In the data rows, the value 500 means zero.
Each row below has a hidden score, from 0 to 20, with 10 about the middle. What is it? The score is a weighted sum of the row's numbers plus the product of two more (or one squared), each taken from its middle value.
tensor([475, 605, 503, 459, 573, 511, 528, 592, 553, 522, 426, 413, 465, 513, 426, 626, 531, 468, 502, 421, 540, 530, 425, 515]) >> 7
tensor([481, 526, 497, 524, 477, 556, 568, 567, 487, 494, 532, 432, 575, 469, 503, 488, 518, 514, 488, 587, 526, 515, 516, 453]) >> 9
tensor([516, 527, 557, 441, 496, 483, 482, 538, 572, 408, 497, 454, 433, 462, 516, 536, 606, 471, 448, 488, 497, 476, 451, 459]) >> 7
tensor([561, 634, 640, 509, 525, 546, 450, 415, 557, 432, 528, 516, 511, 469, 446, 588, 596, 552, 577, 518, 552, 473, 497, 493]) >> 9
tensor([490, 523, 544, 588, 443, 610, 456, 445, 491, 483, 477, 520, 630, 542, 518, 544, 489, 534, 574, 556, 562, 468, 554, 491]) >> 12
tensor([533, 433, 558, 525, 343, 488, 457, 465, 583, 383, 593, 581, 539, 515, 614, 388, 601, 611, 567, 574, 545, 418, 561, 478]) >> 9
tensor([560, 592, 480, 603, 391, 649, 531, 564, 456, 538, 447, 432, 538, 412, 462, 495, 566, 562, 600, 649, 536, 491, 614, 457]) >> 12
tensor([473, 546, 527, 476, 537, 504, 519, 519, 488, 491, 483, 437, 524, 466, 451, 613, 524, 502, 502, 444, 610, 474, 497, 480]) >> 9
tensor([495, 510, 498, 453, 563, 427, 519, 570, 553, 474, 522, 453, 435, 492, 484, 526, 498, 450, 471, 474, 447, 486, 471, 474]) >> 9
tensor([493, 490, 543, 455, 426, 512, 527, 551, 581, 472, 553, 477, 439, 497, 578, 432, 569, 567, 504, 526, 440, 448, 563, 513]) >> 12
tensor([491, 519, 599, 496, 506, 625, 482, 394, 367, 515, 555, 562, 520, 433, 486, 429, 425, 586, 635, 561, 363, 448, 496, 535]) >> 14
tensor([383, 185, 423, 470, 574, 379, 576, 384, 332, 654, 543, 630, 789, 950, 373, 543, 193, 624, 397, 277, 605, 577, 609, 628]) >> 16
tensor([528, 478, 585, 554, 312, 635, 493, 451, 388, 450, 542, 565, 522, 369, 619, 412, 555, 545, 703, 602, 462, 420, 655, 383]) >> 16
tensor([582, 332, 389, 525, 502, 320, 430, 372, 473, 484, 556, 646, 549, 640, 503, 533, 420, 375, 404, 415, 549, 557, 525, 531]) >> 10
tensor([484, 579, 517, 509, 568, 546, 481, 534, 470, 539, 411, 383, 547, 478, 398, 587, 479, 515, 517, 512, 512, 487, 471, 470]) >> 12
tensor([481, 611, 454, 483, 634, 487, 508, 632, 603, 536, 418, 362, 450, 498, 373, 600, 519, 466, 502, 452, 434, 468, 434, 476]) >> 9
tensor([363, 509, 421, 518, 601, 506, 497, 493, 609, 647, 474, 448, 606, 584, 534, 418, 380, 572, 448, 426, 586, 513, 454, 618]) >> 11
tensor([515, 401, 619, 571, 356, 549, 449, 358, 494, 379, 584, 585, 602, 525, 625, 459, 495, 603, 637, 596, 526, 465, 591, 425]) >> 13
tensor([336, 464, 373, 423, 597, 406, 579, 438, 481, 623, 564, 484, 569, 426, 623, 313, 451, 552, 392, 399, 661, 480, 476, 579]) >> 10
tensor([516, 579, 577, 471, 549, 517, 464, 485, 476, 451, 490, 487, 500, 487, 404, 596, 514, 507, 536, 486, 489, 418, 496, 517]) >> 11
tensor([475, 546, 538, 503, 478, 611, 419, 467, 457, 539, 532, 511, 557, 425, 471, 461, 541, 649, 589, 507, 499, 326, 459, 583]) >> 13
tensor([465, 466, 484, 478, 468, 456, 601, 603, 572, 435, 543, 492, 468, 502, 593, 530, 577, 425, 457, 536, 517, 580, 518, 431]) >> 6
tensor([470, 480, 570, 533, 481, 542, 511, 498, 503, 418, 545, 492, 519, 510, 521, 474, 496, 541, 543, 549, 416, 432, 522, 483]) >> 11
tensor([483, 517, 538, 434, 490, 496, 453, 436, 487, 467, 486, 555, 567, 484, 521, 550, 572, 543, 511, 470, 618, 414, 480, 551]) >> 9
tensor([600, 473, 551, 562, 315, 474, 551, 462, 579, 361, 709, 682, 458, 432, 693, 401, 664, 496, 604, 608, 475, 420, 766, 333]) >> 11
tensor([487, 469, 494, 595, 463, 511, 534, 522, 489, 443, 519, 440, 584, 520, 499, 499, 466, 496, 510, 598, 530, 527, 558, 419]) >> 14
tensor([431, 380, 476, 433, 512, 458, 568, 419, 525, 458, 661, 560, 578, 552, 732, 299, 481, 474, 371, 514, 604, 533, 506, 590]) >> 5
tensor([531, 519, 530, 544, 384, 579, 528, 486, 518, 472, 534, 518, 485, 448, 614, 405, 531, 523, 574, 651, 459, 576, 600, 398]) >> 12
tensor([443, 500, 504, 465, 461, 374, 615, 565, 613, 455, 575, 511, 453, 486, 561, 473, 595, 499, 413, 509, 597, 530, 566, 431]) >> 7
tensor([517, 598, 572, 522, 510, 601, 477, 509, 492, 503, 478, 410, 500, 454, 439, 539, 534, 563, 572, 492, 518, 514, 444, 495]) >> 10
tensor([595, 411, 358, 558, 578, 362, 394, 428, 494, 565, 496, 512, 533, 609, 365, 556, 395, 421, 405, 350, 537, 551, 452, 517]) >> 12
tensor([477, 535, 611, 469, 514, 605, 497, 506, 484, 471, 495, 498, 410, 455, 530, 478, 499, 548, 638, 472, 353, 471, 458, 508]) >> 10
tensor([477, 528, 562, 486, 471, 577, 520, 496, 497, 502, 485, 481, 523, 470, 547, 485, 491, 513, 554, 528, 487, 578, 499, 408]) >> 12
tensor([486, 489, 504, 446, 507, 463, 605, 459, 415, 455, 516, 564, 564, 501, 537, 541, 468, 409, 470, 519, 606, 615, 563, 451]) >> 9
tensor([520, 533, 571, 547, 347, 596, 558, 449, 504, 454, 588, 602, 467, 426, 642, 375, 558, 537, 645, 614, 391, 471, 658, 392]) >> 13
tensor([454, 374, 495, 520, 394, 425, 633, 495, 516, 371, 666, 555, 510, 473, 636, 401, 593, 535, 450, 599, 556, 470, 614, 434]) >> 6
tensor([513, 585, 561, 470, 510, 510, 466, 484, 453, 460, 462, 492, 581, 471, 425, 609, 534, 468, 502, 523, 589, 478, 516, 462]) >> 12
tensor([538, 411, 396, 499, 540, 360, 535, 505, 498, 471, 588, 517, 507, 585, 472, 492, 455, 435, 396, 413, 581, 528, 489, 563]) >> 6
tensor([514, 516, 506, 541, 586, 568, 486, 459, 383, 454, 506, 459, 538, 466, 357, 516, 420, 552, 554, 472, 544, 445, 434, 541]) >> 13
tensor([317, 505, 372, 527, 652, 507, 533, 550, 541, 681, 501, 324, 568, 551, 475, 347, 320, 627, 458, 385, 514, 485, 403, 603]) >> 14
tensor([564, 575, 616, 532, 420, 502, 433, 454, 599, 409, 580, 559, 494, 481, 522, 520, 668, 568, 573, 510, 563, 397, 570, 488]) >> 10
tensor([337, 776, 612, 641, 741, 341, 621, 613, 610, 489, 296, 637, 446, 589, 499, 645, 321, 647, 749, 669, 586, 509, 357, 533]) >> 11
tensor([540, 537, 553, 487, 462, 514, 499, 501, 486, 460, 541, 543, 544, 458, 499, 501, 543, 480, 491, 573, 556, 468, 568, 488]) >> 10
tensor([567, 404, 386, 505, 530, 342, 475, 497, 547, 487, 539, 536, 482, 601, 436, 487, 483, 464, 337, 415, 577, 527, 452, 594]) >> 5
tensor([532, 589, 591, 541, 356, 658, 415, 460, 512, 505, 394, 556, 539, 492, 581, 583, 566, 521, 698, 567, 491, 509, 605, 415]) >> 15
tensor([370, 435, 565, 426, 485, 613, 375, 435, 575, 690, 251, 430, 547, 379, 751, 298, 440, 597, 452, 714, 565, 585, 392, 518]) >> 12
tensor([567, 473, 580, 519, 425, 501, 500, 452, 532, 401, 627, 535, 428, 495, 584, 443, 628, 466, 511, 516, 424, 448, 534, 503]) >> 8
tensor([504, 396, 507, 488, 470, 451, 535, 460, 455, 437, 605, 527, 491, 444, 518, 415, 506, 564, 509, 511, 501, 377, 557, 509]) >> 10
tensor([554, 486, 377, 559, 602, 443, 423, 415, 444, 554, 497, 489, 571, 561, 340, 537, 381, 516, 477, 403, 598, 487, 444, 591]) >> 13
tensor([520, 529, 565, 478, 491, 566, 510, 562, 564, 467, 516, 451, 418, 473, 522, 494, 535, 502, 535, 528, 387, 497, 490, 506]) >> 9
tensor([574, 385, 485, 443, 417, 558, 266, 493, 601, 472, 553, 546, 312, 481, 582, 395, 738, 567, 424, 457, 430, 463, 154, 669]) >> 2
tensor([517, 524, 548, 503, 444, 477, 487, 430, 512, 406, 489, 572, 592, 515, 554, 553, 596, 507, 504, 586, 677, 555, 545, 479]) >> 8
tensor([496, 577, 543, 419, 476, 568, 524, 591, 544, 528, 431, 414, 477, 435, 571, 509, 583, 485, 522, 531, 458, 541, 513, 426]) >> 12
tensor([621, 418, 239, 519, 451, 451, 358, 501, 400, 645, 404, 604, 338, 447, 377, 563, 607, 304, 335, 382, 415, 562, 300, 589]) >> 9
tensor([483, 533, 568, 483, 527, 554, 541, 422, 467, 460, 480, 510, 545, 554, 489, 572, 471, 520, 515, 508, 554, 568, 498, 519]) >> 7
tensor([465, 508, 557, 540, 455, 550, 464, 381, 457, 461, 539, 626, 604, 500, 554, 488, 534, 547, 585, 581, 569, 478, 515, 504]) >> 11
tensor([197, 413, 695, 502, 680, 394, 670, 388, 480, 584, 325, 627, 688, 605, 575, 521, 324, 672, 600, 484, 440, 474, 481, 665]) >> 19
tensor([534, 484, 393, 452, 557, 432, 517, 558, 488, 548, 530, 463, 463, 503, 439, 494, 492, 416, 396, 415, 500, 512, 395, 591]) >> 6
tensor([523, 614, 561, 410, 570, 505, 527, 553, 546, 458, 508, 416, 462, 436, 445, 540, 570, 477, 490, 477, 499, 508, 448, 462]) >> 8
tensor([689, 375, 334, 529, 506, 286, 415, 424, 403, 546, 490, 588, 492, 687, 343, 609, 398, 334, 332, 316, 498, 618, 491, 591]) >> 11
tensor([491, 549, 476, 539, 532, 554, 493, 535, 496, 522, 503, 449, 531, 502, 457, 543, 475, 466, 515, 518, 503, 515, 443, 527]) >> 10
tensor([494, 449, 495, 496, 423, 457, 561, 507, 498, 456, 562, 534, 537, 463, 544, 457, 533, 521, 433, 563, 588, 465, 613, 470]) >> 9
tensor([684, 342, 318, 578, 525, 326, 422, 391, 355, 558, 538, 560, 497, 626, 337, 551, 341, 355, 391, 307, 416, 538, 574, 532]) >> 15
tensor([368, 370, 461, 483, 478, 425, 568, 463, 576, 542, 549, 526, 603, 569, 665, 353, 449, 588, 391, 569, 525, 524, 525, 543]) >> 10
tensor([547, 363, 441, 470, 500, 366, 505, 465, 488, 473, 555, 574, 393, 592, 570, 475, 481, 362, 439, 409, 410, 611, 468, 535]) >> 8
tensor([103, 537, 540, 539, 797, 505, 536, 480, 605, 772, 360, 447, 706, 523, 425, 462, 272, 748, 556, 334, 376, 321, 396, 711]) >> 19
tensor([505, 620, 453, 430, 576, 427, 482, 591, 568, 526, 351, 437, 542, 551, 442, 700, 546, 369, 383, 439, 677, 594, 441, 500]) >> 7
tensor([460, 440, 550, 479, 426, 454, 559, 485, 495, 391, 606, 554, 555, 476, 587, 439, 568, 523, 483, 561, 521, 417, 568, 462]) >> 10
tensor([476, 579, 534, 464, 486, 556, 574, 579, 509, 493, 502, 455, 473, 430, 512, 536, 579, 503, 516, 515, 506, 550, 514, 435]) >> 9
tensor([484, 514, 590, 426, 510, 483, 552, 471, 560, 387, 614, 525, 377, 445, 524, 477, 578, 541, 526, 473, 387, 427, 519, 459]) >> 9
tensor([483, 476, 494, 478, 451, 468, 565, 527, 575, 475, 558, 521, 520, 465, 584, 439, 536, 476, 469, 526, 514, 510, 577, 418]) >> 10
tensor([465, 586, 498, 448, 500, 515, 533, 522, 461, 518, 488, 487, 507, 399, 504, 516, 588, 520, 511, 538, 562, 439, 523, 508]) >> 12
tensor([505, 500, 597, 417, 474, 488, 490, 408, 497, 393, 587, 608, 434, 432, 537, 471, 583, 525, 532, 469, 490, 423, 507, 497]) >> 8
tensor([516, 491, 437, 512, 486, 425, 477, 519, 442, 501, 466, 467, 607, 450, 435, 486, 500, 488, 462, 534, 675, 409, 541, 496]) >> 13
tensor([555, 564, 603, 570, 402, 507, 500, 552, 625, 435, 560, 486, 499, 519, 580, 487, 592, 482, 507, 592, 505, 510, 592, 443]) >> 10
tensor([509, 458, 486, 535, 414, 548, 631, 623, 476, 464, 589, 401, 496, 409, 578, 389, 530, 502, 507, 656, 427, 521, 590, 396]) >> 10
tensor([466, 523, 545, 557, 494, 554, 582, 510, 469, 466, 554, 456, 485, 487, 473, 468, 481, 561, 530, 542, 443, 500, 518, 487]) >> 10
tensor([497, 543, 487, 454, 590, 476, 534, 493, 474, 495, 514, 512, 487, 526, 444, 598, 474, 445, 468, 460, 506, 574, 445, 520]) >> 7
tensor([534, 294, 269, 547, 551, 302, 556, 456, 445, 583, 669, 466, 499, 676, 561, 307, 352, 388, 238, 342, 495, 719, 480, 634]) >> 8
tensor([533, 479, 576, 573, 339, 597, 468, 436, 486, 446, 580, 548, 600, 499, 570, 469, 502, 580, 599, 616, 507, 427, 626, 438]) >> 14
tensor([388, 575, 344, 514, 665, 582, 512, 591, 476, 692, 408, 251, 563, 364, 396, 411, 463, 622, 454, 452, 604, 454, 328, 602]) >> 10
tensor([570, 350, 386, 482, 525, 289, 550, 516, 601, 519, 580, 518, 348, 622, 562, 443, 440, 327, 320, 409, 335, 662, 492, 491]) >> 8
tensor([521, 466, 578, 557, 367, 639, 486, 452, 397, 467, 592, 505, 481, 380, 555, 344, 526, 644, 657, 633, 383, 383, 588, 461]) >> 15
tensor([496, 531, 552, 432, 514, 517, 482, 538, 524, 448, 508, 448, 508, 453, 490, 503, 536, 563, 498, 503, 536, 501, 399, 514]) >> 8
tensor([497, 478, 453, 536, 421, 513, 549, 577, 532, 483, 549, 454, 526, 461, 582, 428, 526, 486, 473, 633, 505, 505, 581, 428]) >> 10
tensor([590, 513, 610, 490, 292, 538, 516, 518, 583, 407, 587, 585, 367, 445, 695, 394, 657, 553, 639, 557, 450, 464, 683, 430]) >> 14
tensor([491, 465, 491, 490, 523, 418, 551, 464, 472, 451, 556, 555, 508, 528, 525, 521, 449, 415, 485, 502, 488, 532, 558, 446]) >> 11
tensor([475, 565, 533, 579, 549, 632, 439, 502, 464, 513, 403, 415, 567, 459, 406, 609, 490, 555, 646, 486, 543, 469, 437, 453]) >> 12
tensor([504, 480, 519, 483, 401, 568, 530, 593, 476, 491, 496, 429, 512, 364, 525, 475, 590, 583, 574, 533, 560, 444, 563, 438]) >> 11
tensor([394, 391, 321, 554, 636, 410, 523, 437, 436, 630, 649, 471, 593, 516, 564, 248, 345, 513, 400, 362, 474, 477, 420, 622]) >> 16
tensor([578, 330, 335, 471, 506, 323, 532, 527, 476, 513, 519, 504, 444, 591, 506, 515, 484, 337, 356, 349, 489, 608, 484, 519]) >> 7
tensor([317, 763, 536, 697, 782, 429, 559, 667, 549, 555, 243, 458, 511, 525, 346, 632, 304, 733, 747, 616, 619, 455, 268, 532]) >> 17
tensor([483, 485, 579, 459, 441, 563, 470, 450, 562, 504, 485, 577, 487, 507, 619, 519, 515, 504, 590, 532, 397, 498, 569, 451]) >> 15
tensor([433, 437, 503, 479, 426, 457, 547, 477, 535, 479, 539, 539, 546, 461, 655, 406, 544, 546, 479, 588, 566, 503, 550, 452]) >> 10
tensor([520, 511, 482, 445, 598, 429, 494, 499, 548, 496, 475, 501, 516, 514, 440, 541, 478, 479, 483, 450, 557, 509, 454, 501]) >> 8
tensor([502, 528, 509, 523, 504, 555, 480, 533, 431, 470, 523, 432, 597, 409, 452, 483, 535, 560, 534, 573, 572, 418, 464, 486]) >> 11
tensor([496, 425, 494, 490, 515, 436, 604, 527, 519, 502, 618, 529, 435, 544, 516, 417, 420, 446, 436, 483, 426, 528, 557, 477]) >> 8
tensor([494, 458, 498, 550, 470, 495, 515, 493, 500, 439, 551, 517, 551, 505, 508, 455, 493, 513, 510, 551, 513, 453, 537, 453]) >> 11
tensor([562, 534, 569, 546, 405, 579, 525, 472, 462, 448, 585, 543, 543, 426, 522, 500, 556, 546, 589, 574, 520, 481, 622, 431]) >> 11
tensor([479, 508, 519, 460, 456, 488, 612, 545, 507, 466, 541, 463, 515, 480, 552, 463, 556, 528, 449, 551, 563, 558, 530, 490]) >> 7
tensor([494, 477, 511, 457, 513, 469, 511, 498, 481, 468, 495, 510, 512, 488, 503, 533, 519, 507, 502, 482, 535, 438, 520, 516]) >> 10
tensor([507, 548, 494, 497, 576, 513, 444, 500, 494, 542, 433, 468, 424, 502, 406, 562, 444, 496, 537, 419, 402, 424, 486, 531]) >> 13
tensor([502, 557, 558, 438, 384, 464, 531, 578, 594, 456, 499, 493, 497, 416, 601, 563, 676, 489, 518, 509, 558, 440, 631, 356]) >> 17
tensor([482, 485, 493, 488, 445, 487, 563, 559, 493, 461, 604, 500, 479, 437, 547, 372, 604, 564, 467, 545, 547, 362, 526, 587]) >> 7
tensor([545, 693, 690, 490, 525, 631, 449, 501, 569, 487, 490, 477, 341, 431, 481, 586, 575, 499, 629, 493, 312, 517, 483, 476]) >> 14
tensor([516, 586, 460, 440, 545, 479, 500, 622, 575, 549, 407, 420, 380, 494, 480, 534, 536, 385, 402, 458, 434, 555, 401, 516]) >> 8
tensor([520, 547, 549, 565, 424, 487, 578, 514, 493, 442, 603, 519, 523, 476, 507, 497, 521, 460, 470, 632, 529, 543, 635, 402]) >> 12
tensor([482, 559, 480, 532, 587, 518, 509, 516, 511, 528, 487, 435, 522, 518, 371, 584, 468, 524, 499, 470, 541, 451, 459, 512]) >> 9
tensor([482, 552, 532, 464, 543, 449, 528, 537, 597, 471, 509, 481, 421, 540, 510, 537, 519, 477, 498, 449, 499, 563, 445, 516]) >> 7
tensor([477, 577, 493, 456, 570, 504, 529, 439, 469, 511, 498, 634, 572, 517, 490, 580, 528, 436, 515, 470, 659, 570, 436, 554]) >> 5
tensor([571, 652, 609, 573, 520, 662, 451, 460, 480, 516, 485, 402, 483, 412, 378, 602, 553, 552, 571, 548, 468, 499, 504, 447]) >> 12
tensor([492, 473, 653, 437, 400, 599, 510, 425, 505, 428, 559, 581, 475, 488, 660, 437, 500, 572, 625, 545, 383, 553, 520, 453]) >> 11
tensor([472, 628, 590, 422, 566, 542, 507, 524, 555, 536, 415, 443, 488, 515, 452, 632, 456, 489, 519, 471, 493, 579, 464, 472]) >> 11
tensor([483, 430, 485, 537, 433, 506, 554, 542, 534, 461, 594, 486, 482, 482, 547, 373, 550, 560, 490, 527, 489, 395, 558, 511]) >> 8
tensor([552, 618, 588, 449, 511, 468, 544, 583, 619, 434, 518, 415, 343, 478, 486, 562, 616, 431, 458, 480, 430, 519, 564, 446]) >> 10
tensor([499, 489, 580, 477, 488, 530, 495, 530, 560, 442, 547, 502, 420, 441, 530, 489, 518, 511, 606, 493, 340, 418, 525, 427]) >> 12
tensor([497, 590, 488, 512, 526, 502, 560, 607, 530, 476, 476, 427, 497, 421, 414, 577, 593, 470, 471, 511, 589, 459, 527, 462]) >> 7
tensor([474, 629, 582, 423, 516, 578, 477, 585, 596, 542, 374, 429, 424, 494, 510, 568, 536, 516, 532, 501, 415, 538, 461, 523]) >> 13
tensor([591, 375, 378, 524, 526, 386, 491, 494, 403, 546, 526, 481, 412, 575, 478, 476, 395, 354, 413, 370, 334, 591, 485, 539]) >> 13
tensor([587, 447, 325, 519, 583, 348, 533, 580, 524, 558, 510, 438, 477, 609, 387, 574, 477, 348, 289, 380, 561, 625, 442, 551]) >> 4
tensor([505, 526, 545, 502, 579, 540, 515, 466, 466, 512, 477, 535, 483, 530, 412, 546, 391, 493, 560, 481, 422, 488, 526, 506]) >> 11
tensor([460, 500, 614, 418, 501, 517, 568, 440, 481, 441, 551, 581, 497, 487, 565, 519, 485, 511, 544, 477, 500, 546, 511, 491]) >> 8
tensor([666, 389, 396, 463, 479, 315, 436, 536, 509, 493, 430, 587, 331, 560, 411, 612, 537, 278, 370, 389, 377, 587, 425, 517]) >> 10
tensor([610, 439, 445, 519, 530, 451, 515, 506, 396, 427, 492, 442, 464, 511, 418, 575, 513, 344, 401, 493, 492, 622, 415, 504]) >> 6
